Here are some points, one per row:
np.array([12., -17., 1., 6., -10., -1., 9., -4., -21., 29., -38., 35., 10., 94., 16.,
          -9., -18., -23., 29., 25., 54., 38., 50., 19., -11., 22., 19., -31., -22., -1.,
          87., -16.])
np.array([-31., 1., 6., 1., 5., -43., 29., 22., 7., 54., -40., -33., 11., -10., 22.,
          20., -11., 27., -17., 40., 48., -18., 39., 2., -42., -54., 20., -5., -8., -48.,
          -10., 4.])
np.array([2., -11., -13., -7., -4., 20., -50., 9., -16., 13., 26., 9., 101., 84., 9.,
          31., 11., 39., -7., 41., 60., 20., 14., -13., -29., -39., -25., -3., 8., -22.,
          44., -25.])
np.array([11., -54., -53., -4., 21., -16., 25., -16., -35., -13., -21., -10., 17., 58., 40.,
          81., 24., 64., 33., -19., 40., -9., -20., -13., -31., -13., -12., 13., 9., 7.,
          -47., -29.])
np.array([-22., 18., 39., 13., 65., 81., -13., 24., -4., -19., -44., 6., -60., -13., -16.,
          42., 29., -29., 17., -24., -9., -19., 13., -56., -5., -32., -12., -13., -57., 64.,
          -23., 39.])
np.array([-7., 15., -12., -21., -16., -20., 28., -22., 46., 63., 10., 47., 6., -48., 13.,
          32., -26., -38., -34., -8., -6., -7., -10., -19., -15., 25., 38., 85., -35., -15.,
          43., -24.])
np.array([-23., -44., -68., 3., -5., -13., -28., 9., 48., 63., 18., -5., -38., 0., -20.,
          -20., 9., 24., 10., -14., -6., -18., 25., 75., 37., -27., 12., 15., -55., -12.,
          -21., -7.])
np.array([-52., 19., -28., 24., 11., 47., 56., -23., 1., -9., -52., -82., -13., -14., -28.,
          3., 27., -10., 10., 43., 28., 27., 46., 42., 50., -13., -20., -28., 47., -35.,
          -86., 8.])
np.array([13., -37., 4., -5., 3., -25., -15., -28., -54., -7., 75., -40., 14., -68., -4.,
          -1., 29., -9., -12., -19., -51., 16., -1., -15., -56., 94., -10., -1., 23., 6.,
          -28., 76.])
np.array([-8., 26., -6., -37., -12., -22., -8., -98., -30., -30., -48., 21., -14., -33., 21.,
          -10., 19., 50., 10., 15., 17., 26., -25., -14., -12., -43., -29., 4., -72., -6.,
          -50., -12.])
np.array([-29., 0., -14., -11., 9., -25., -6., -4., 38., 42., -7., 62., 6., 8., -7.,
          -72., -9., -28., 23., -2., 18., 6., 29., 95., -1., 64., -11., -15., -43., 13.,
          -66., -21.])
np.array([-28., -27., 7., -8., -5., -20., -11., -49., -1., 14., 6., -28., 46., 40., 51.,
          -21., -34., 6., 8., 10., 42., 14., 57., 18., 43., -35., -15., 13., 91., -12.,
          110., -6.])
np.array([-37., 42., 46., 40., 38., -5., -10., -38., 16., -21., 57., 33., 29., -47., -17.,
          24., -35., -22., -10., -25., 22., -23., -21., -46., 44., -13., -20., -13., 94., 17.,
          -92., -9.])
np.array([43., 15., -29., -14., -24., -18., -31., -32., 10., -46., -13., -76., -69., -5., 27.,
          -22., -4., -17., 63., -3., -6., -30., -5., -1., 20., 127., 32., 55., -8., -22.,
          58., -5.])
np.array([-26., 14., 12., 19., 3., 72., 60., 27., -35., -41., 30., -30., 79., -44., 90.,
          -55., 30., -13., 38., -18., -3., -2., 34., 61., 21., 14., -4., 14., -93., 11.,
          -8., -7.])
np.array([8., 2., -5., 8., 6., 52., 50., 26., 4., -18., 48., -13.,
          -64., 6., -35., -54., -30., 70., 10., 15., 13., 12., 30., -83.,
          -53., -16., -19., 15., -44., -24., -119., -1.])
np.array([-7., -6., -13., -13., 31., -23., -27., -11., -18., 53., -74., 5., 20., 47., 49.,
          -18., 8., -13., -23., 7., -85., -23., -5., -22., -7., 69., -23., -22., -7., -7.,
          4., 67.])
np.array([3., -37., 15., -25., 2., -14., 25., 23., -42., 62., 65., -13., 61., 46., -31.,
          25., -35., -50., 11., -18., 3., -67., -41., -13., -59., -42., -36., 4., -9., 27.,
          -2., -8.])
np.array([-32., -8., 50., 37., 54., 72., -9., -21., -13., -28., -28., -16., -18., -18., 0.,
          29., -57., -3., -5., 7., 11., 10., 20., 61., 36., -16., 7., 18., -38., -2.,
          68., -1.])
np.array([-5., 25., -5., -4., -27., 12., -12., -39., -1., -17., -13., 107., 0., 56., 35.,
          16., -32., -9., -34., -2., -10., 9., -6., -5., -74., 58., -11., 9., 46., 12.,
          22., 92.])
np.array([29., 5., 2., 6., -29., -4., -21., -8., -20., -18., 83., 68., -50., 10., 3.,
          -7., 53., 36., 29., 6., 3., 21., 51., 53., 32., -36., -29., 24., 67., 20.,
          28., -7.])
np.array([26., 47., -23., -12., 11., -25., -13., 51., -17., 39., 54., 3., 101., 25., 32.,
          28., -18., 22., 40., 38., 39., 42., 45., -11., 29., -16., 20., -29., -12., 5.,
          44., -7.])
np.array([-53., -2., 18., 13., -8., -17., -1., 29., -26., -52., -6., 31., 28., -46., 31.,
          11., 6., -32., 18., -31., -80., 10., -24., -34., 22., -47., -4., 2., 27., -64.,
          31., -29.])
np.array([-15., 2., 37., -28., -7., 5., 10., 62., 43., 12., -30., -79., 20., -32., -80.,
          -6., -2., 24., 57., 12., -7., 36., 44., 54., -13., 9., -7., -16., 59., 24.,
          -18., 14.])
np.array([-38., -39., -3., 31., -9., -12., -5., -31., 22., 17., 39., 33., -13., 68., 6.,
          34., 14., 42., 16., 24., -26., 8., 15., 6., -58., 46., -19., -26., -90., -18.,
          32., -7.])
np.array([-8., -11., 45., 25., 29., 34., 59., 66., 19., -13., 72., 13.,
          -110., 0., -32., -47., -5., -45., -15., -3., 28., 13., -15., 42.,
          49., 32., -1., -5., -18., -33., 35., -7.])
np.array([12., -27., 10., 17., 25., 90., 31., -9., -19., 11., 8., -51., -71., -23., 83.,
          2., 9., -33., -52., -3., 17., 1., -24., -32., -13., 75., -8., -5., 69., -35.,
          13., -12.])
np.array([-56., -4., -52., -17., 32., 21., 43., 76., -2., -32., 12., -17., 22., 1., -55.,
          -11., 11., 15., -73., 4., -54., -4., -19., 5., 40., 87., 56., 48., 56., -2.,
          12., -19.])
np.array([-22., 40., -4., -3., -24., -3., -24., 6., 56., -1., 18., -57., 59., 72., -13.,
          5., 6., -11., -31., -51., 15., -24., -21., -33., 26., 10., -17., -18., -32., 17.,
          106., 47.])
np.array([63., -12., 18., 3., -13., -14., -10., -11., -10., -52., -71., -41., 47., -6., -51.,
          -47., 6., 6., -23., -19., -5., -5., -34., -20., 15., -46., -19., 10., -7., 46.,
          2., 41.])
np.array([-34., -2., -12., -29., -11., -26., -2., -57., -31., -34., 11., -7., -49., -4., -39.,
          -26., -4., -17., -51., -25., -8., 9., 15., -30., -24., -46., 67., -12., 3., 32.,
          -4., -35.])
np.array([11., -12., 17., -11., -21., -40., -59., 37., -17., -33., -18., -22., -43., -31., 34.,
          -46., 47., 39., -24., 9., 58., -2., -15., -9., -52., 3., -8., 9., -11., -12.,
          -77., -18.])
np.array([-17., 9., -10., -32., -10., 6., -16., -25., -17., 28., 3., 75., 14., 61., 2.,
          -9., 31., -37., 9., -20., -19., 16., -26., -10., -5., -79., -10., -22., 19., 21.,
          -15., 55.])
np.array([-19., 54., -14., -9., -28., 9., 4., -7., -7., 98., -17., -15., -13., 13., -22.,
          -1., 15., 48., -21., -29., 9., -13., -23., -45., -3., -43., -31., 19., -43., -20.,
          51., -33.])
np.array([-9., 46., 32., 18., 13., 20., -57., -3., -41., -27., -16., 7., -16., -28., -66.,
          1., -29., -35., -1., -3., 15., -3., -29., 23., -14., -69., 88., 28., -22., -59.,
          -33., 17.])
np.array([50., -16., -50., -1., 6., -13., 0., -14., -23., -7., 10., 27., 8., -68., -55.,
          -12., 18., -19., -9., -27., 68., -21., -37., -21., 5., 45., 5., -17., 24., -14.,
          65., 68.])
np.array([37., 78., 7., -2., 22., 1., -31., -3., -23., -20., 69., -30., -66., 23., -20.,
          20., -35., -15., 8., -14., 20., 12., 30., 81., -6., 54., -8., 5., 27., 7.,
          -34., -8.])
np.array([10., 31., -24., 14., 23., 40., 68., 32., 31., -38., -68., 21., 9., 18., -13.,
          -11., -53., -44., 27., -19., -69., -1., -12., -5., 1., -9., -20., 27., 76., -41.,
          -64., -26.])
np.array([-9., -27., 8., -18., -10., -8., -5., 53., 46., 7., -38., 53., -36., -47., -4.,
          63., 7., 9., 28., 16., 89., 50., 29., 15., 32., 64., -21., -21., -30., 18.,
          25., -19.])
np.array([-21., -5., 10., -16., -30., -2., -27., -24., 3., 27., 38., 8., 48., 55., 30.,
          64., 15., -10., -13., 26., -1., 17., -9., 29., 80., -12., 22., 17., 37., -6.,
          -90., 10.])
np.array([24., -16., 27., 4., -9., 0., -30., -11., 60., 44., -16., -12., 91., 36., 33.,
          17., 27., 9., -1., -40., -43., -1., -15., -23., -24., -63., 36., -30., -30., -63.,
          -60., 1.])
np.array([22., -18., -21., 1., -47., -14., -20., 16., -41., -22., 4., 14., 50., -38., 9.,
          -13., -99., -10., -34., 4., -27., -10., -17., -29., -10., 43., -21., -28., -55., 45.,
          -11., 3.])
np.array([6., -7., 0., 12., -10., -16., -38., 17., -30., -12., -3., 14., -20., -45., -29.,
          -47., -3., -36., 6., -17., -57., -36., 6., -16., -18., -54., -6., -21., 45., 25.,
          42., -31.])
These points spread out most along one direction. Take the direction at right angles to it along which they spread out most. Then take the direction at right angles to both along which they spread out most. Go by this last direction. How many in every 100 of the points above lie lower along it than each point below? Answers are rounded to whole numbers. More than half of the points above lie lower than the first one.
np.array([46., -4., -39., -11., 15., -33., 2., -31., 25., -50., 32., -33., 32., -14., 21.,
          18., 5., -42., -28., -6., -29., 2., -21., -30., 30., -22., -22., -3., -46., 2.,
          -38., -18.]) 37
np.array([-10., -18., 2., -4., -41., -9., 37., 54., 100., 19., -79., 15., -30., -30., 25.,
          9., 2., -21., -53., -16., 10., -29., -1., -7., -75., 15., 32., 4., 57., 58.,
          -51., -3.]) 42
np.array([19., -9., -25., 27., -7., -28., -6., 49., 27., 51., -31., -13., -19., -2., 25.,
          -51., 1., -60., -20., 6., 20., 11., -31., -37., 42., -57., 0., -5., -50., 77.,
          -7., 60.]) 42
np.array([40., 16., 33., -6., -28., -38., 6., -6., -20., -34., -25., 32., -9., -36., -37.,
          38., 63., 10., 3., 62., 27., -19., 49., -5., 19., 7., -19., 1., -57., -52.,
          14., -14.]) 67
np.array([45., -14., -8., 23., -34., -4., -29., 10., -36., -10., -48., 6., 20., -30., -17.,
          28., 4., 47., 23., -17., 13., 3., -24., -25., 3., 62., -7., -28., 79., -24.,
          -25., -40.]) 40
np.array([14., 12., -25., 17., -17., -16., -19., -45., -7., -10., 31., -72., -75., -14., -62.,
          17., 0., -32., -5., 12., -45., 12., -42., -6., -71., -27., -15., -35., 0., 18.,
          59., -29.]) 21
np.array([-18., 19., 60., -3., 3., -14., -7., -25., 2., 65., 11., 35., 24., 50., -30.,
          -40., 20., -3., 15., -2., -13., -15., -34., -28., 75., 127., 51., 18., 6., 5.,
          -25., -43.]) 42
np.array([-2., -14., 17., 22., -8., -44., 31., 8., -35., -9., -4., 2., -33., 47., 58.,
          56., -19., 11., 10., -4., -62., -11., -23., 29., 34., -2., 56., 48., 24., 38.,
          11., 4.]) 42
np.array([11., -23., -9., -35., -11., -22., -7., 4., -18., -27., -1., -27.,
          -111., -16., 49., -4., -16., 39., 26., 2., -36., -33., -28., -20.,
          31., -58., 4., -38., -16., 4., 1., 9.]) 44
np.array([-25., -20., 5., -16., 31., 5., 20., 31., 73., -14., -3., 11., 15., -33., -6.,
          -50., 30., 49., 73., 41., 22., 21., -15., -13., -59., -73., -11., 32., 19., 9.,
          98., -8.]) 60
np.array([83., -37., 35., -22., 2., -5., 1., -53., -1., -26., -8., 4., 35., -38., -61.,
          -1., -18., 3., -46., 10., -49., -7., 47., 65., 89., -28., -7., -18., -5., 4.,
          -9., -17.]) 51
np.array([24., 44., 2., 35., 53., 63., 54., 4., 33., -21., 30., 24., 19., -43., 37.,
          -1., 17., 78., -9., 21., 1., -13., -9., 16., -67., -33., -11., -29., 2., 17.,
          4., -16.]) 58
